In the rows, 128 means zero.
Families of rows that turns and mirrors carry onto each other, the same ones carrying the whole set onto itself: the rest of each named row's family, in list order:
4 families of 8 rows:
Q360: [141 103 151 146 127 123  84 116 158 153 126 100 141 137 129 118 140 138
 134  72 134 159 117 132 126 135 119 125 123  99 104 105 120 140 121 138
 136 165 131 113 130 128 125]
Q837: [106  95  99 129 150 125  99 120 200 153 112 128 169 116 112 140 139 113
 131 121 156 118 101 120 107 161 125 143 145 122 123 119 113 117 121 130
 136 159 155 126 156 109 115]
Q933: [149 107 134 149 135 120  74 132 154 155 137 109 151 133 140 117 139 130
 138  79 133 152 108 131 117 128 120 132 138 105  89 101 118 125 119 132
 146 166 148 110 154 134 125]
Q574: [ 94  89  95 126 133 117 100 122 184 142 121 142 152 112 120 132 134 118
 150 116 154 119 101 129 102 178 128 144 144 132 110 119 113 112 129 144
 138 151 156 127 151 105 111]
Q798: [108 119 130 124 104 143  95 148 182 130 109 118 123 124 155 124 133 117
 113 123 138 134 145 128 110 122 120 138 127 110  83 151 137  89 145 126
 139 164 170 142 150 111 134]
Q163: [139 130 111 148 150 124 101  86 136 115 164 118 154 140  89 116 149 111
 123 115 141 136 111 115 118 154 148 150 141 137 139 107 130 145 112 152
 156 136 131 121 102 114 114]
Q587: [135 155 156 130 135 158 101 122 143 116 148 104 116 153 117 100 135 121
 116 123 108 170 149 119 115 116 143 156 123 107  90 131 146 117 131 128
 152 147 141 122 100 105 128]
Q250: [108  88  85 133 134 115  90 119 177 138 123 125 153 119 117 147 133 119
 133 121 162 108  96 128 108 160 121 129 154 140 123 119 116 115 119 137
 125 156 153 133 153 111 113]
Q496: [135 109 119 130 102 112 117 121 148 123 130 126 165 167 115 101 146 134
 117 142 109 143 145 127 123 152 119 130 130 131  93 116 126 114 115 158
 142 161 153 136 148  76 107]
Q300: [136 118 105 131 149 130 109  89 140 122 148 114 151 150  86 121 140 123
 133 116 127 137 104 117 112 163 144 148 144 131 123 101 127 147 111 143
 151 124 124  97 104 109 101]
Q517: [120 121 113 134 163 147  65 117 160 126 127 101 105 120 134 142 131 107
 139 101 147 138 100 129 105 129 143 168 135 124 117 136 125 119 132 104
 152 127 158 114 109 146 136]
Q740: [152 148 140 129 122 155 102 113 137 111 135  91 123 163 121 110 134 123
  96 122 113 152 146 115 121 107 137 144 126 109 100 135 151 121 127 124
 151 138 138 114 102 117 126]
Q160: [111 109 129 120 113 136 101 149 182 120 108 116 116 121 154 124 128 125
 120 138 141 154 141 134 112 116 119 141 126 101  85 155 129  92 116 125
 129 165 152 130 153 105 125]
Q330: [112 127 115 128 153 160  82 115 174 128 122 106 107 109 127 144 123 106
 128  94 156 128 105 117 100 133 145 158 140 112 114 138 136 120 140 114
 148 125 140 104 104 146 130]
Q269: [105 111 128 118 117 148  89 153 181 140 107 110 115 131 145 130 118 129
 125 131 126 139 133 134 106 118 119 135 133 110  76 145 133  87 139 114
 121 165 163 135 147 103 125]
Q489: [ 94 125 102 113 128 147 119 104 160  99 127 114 127 134 100 129 120 119
 116 152 132 117 152 111 114 143 144 165 145 159 115 142 142 104 142 120
 149 128 159 124 123  87 109]
Q314: [104  88  91 130 139 119 100 117 186 139 113 143 149 128 108 149 122 126
 143 125 157 120 112 124 105 163 129 144 164 126 115 123 117 114 116 132
 124 163 158 128 150 107 102]
Q719: [142 150 151 140 131 147  97 116 134 118 153  86 115 143 129  96 143 111
 106 115 105 152 137 120 115 109 140 141 114 118 102 131 149 121 134 131
 159 141 137 122 107 105 133]
Q738: [ 98 123 100 124 143 157 112 113 161  98 130 123 119 143 108 144 122 112
 121 173 128 121 139 110 112 141 145 157 143 150 120 150 141 117 148 132
 139 136 152 129 122  84 126]
Q737: [123 119 132 145 102 118 125 119 158 137 130 109 167 153 110  92 131 132
 123 136 111 148 147 119 127 144 127 135 134 126  98 119 133  99 120 153
 124 169 144 144 145  81  97]
Q287: [144 117 141 143 124 116  82 129 158 157 141 107 151 131 126 101 145 128
 127  72 139 157 107 135 111 135 121 125 132  97  92 103 122 117 105 129
 141 165 143 127 131 132 116]
Q239: [ 95 131 108 121 134 147 124 103 165 102 127 118 112 139  99 132 129 108
 111 161 128 120 140 115 103 145 149 154 141 143 128 154 148 108 130 133
 136 139 149 137 103  79 112]
Q683: [135 128 109 143 148 135  97  84 142 133 152 113 149 152  87 123 141 118
 129 101 121 122 104 108 108 164 149 145 149 141 124  99 135 144 138 141
 161 132 142 118 102 112 111]
Q525: [138 126  99 139 157 106 100  83 143 128 161 107 160 154  91 123 137 117
 110 108 129 130 109 107 111 153 143 144 141 130 131 103 132 135 117 146
 147 141 132 115 112 111 108]
Q548: [132 117 126 138 111 118 129 119 156 129 129 118 166 151 103 112 143 146
 123 135 111 146 136 128 113 155 147 120 124 126 102 120 129 108 117 165
 131 155 145 150 149  70 103]
Q764: [113 119 115 128 151 154  65 114 168 124 132 111 101 122 140 136 126  99
 127 104 152 130 109 113 107 126 121 163 153 119 111 135 136 129 135 101
 156 142 149  99 108 143 130]
Q482: [123 120 109 125 169 150  71 117 166 120 136 118  96 121 130 154 138 105
 126 104 150 123 100 125  93 130 142 151 143 119 118 135 134 134 129 113
 157 134 152 105 110 133 138]
Q375: [152 113 135 144 127 124  83 131 160 153 129 120 148 139 141 115 150 121
 129  85 135 155  98 133 108 140 121 123 127  82  94 109 123 130 112 151
 140 159 136 115 129 133 128]
Q860: [121 120 125 131 106 122 127 124 157 127 141 128 165 155 100 104 134 133
 109 143 122 139 145 120 117 146 123 116 141 123  98 115 140 115 120 158
 126 170 137 142 142  71 103]
Q662: [106 113 142 131 114 160  97 154 179 128 108 122 103 117 149 122 131 121
 140 133 133 143 139 140 114 120 127 140 139 116  87 151 133  97 133 119
 136 161 164 135 144 102 128]
Q133: [102 133  88 118 138 147 111 117 164 101 134 125 128 139 110 131 129 104
 114 165 131 115 132 108  92 145 150 161 152 146 108 151 145  97 133 127
 151 130 163 136 126  85 109]
Q907: [140 143 140 135 112 147  96 114 122 102 150  99  99 156 129 107 131 130
 116 120 108 157 144 121 113 117 142 142 132 121  88 137 153 118 130 138
 151 138 136 122 101 107 120]

The rest of the family of Q837: Q360, Q160, Q683, Q548, Q764, Q133, Q907
The rest of the family of Q330: Q574, Q798, Q496, Q300, Q740, Q489, Q375
The rest of the family of Q933: Q314, Q719, Q737, Q239, Q525, Q482, Q662

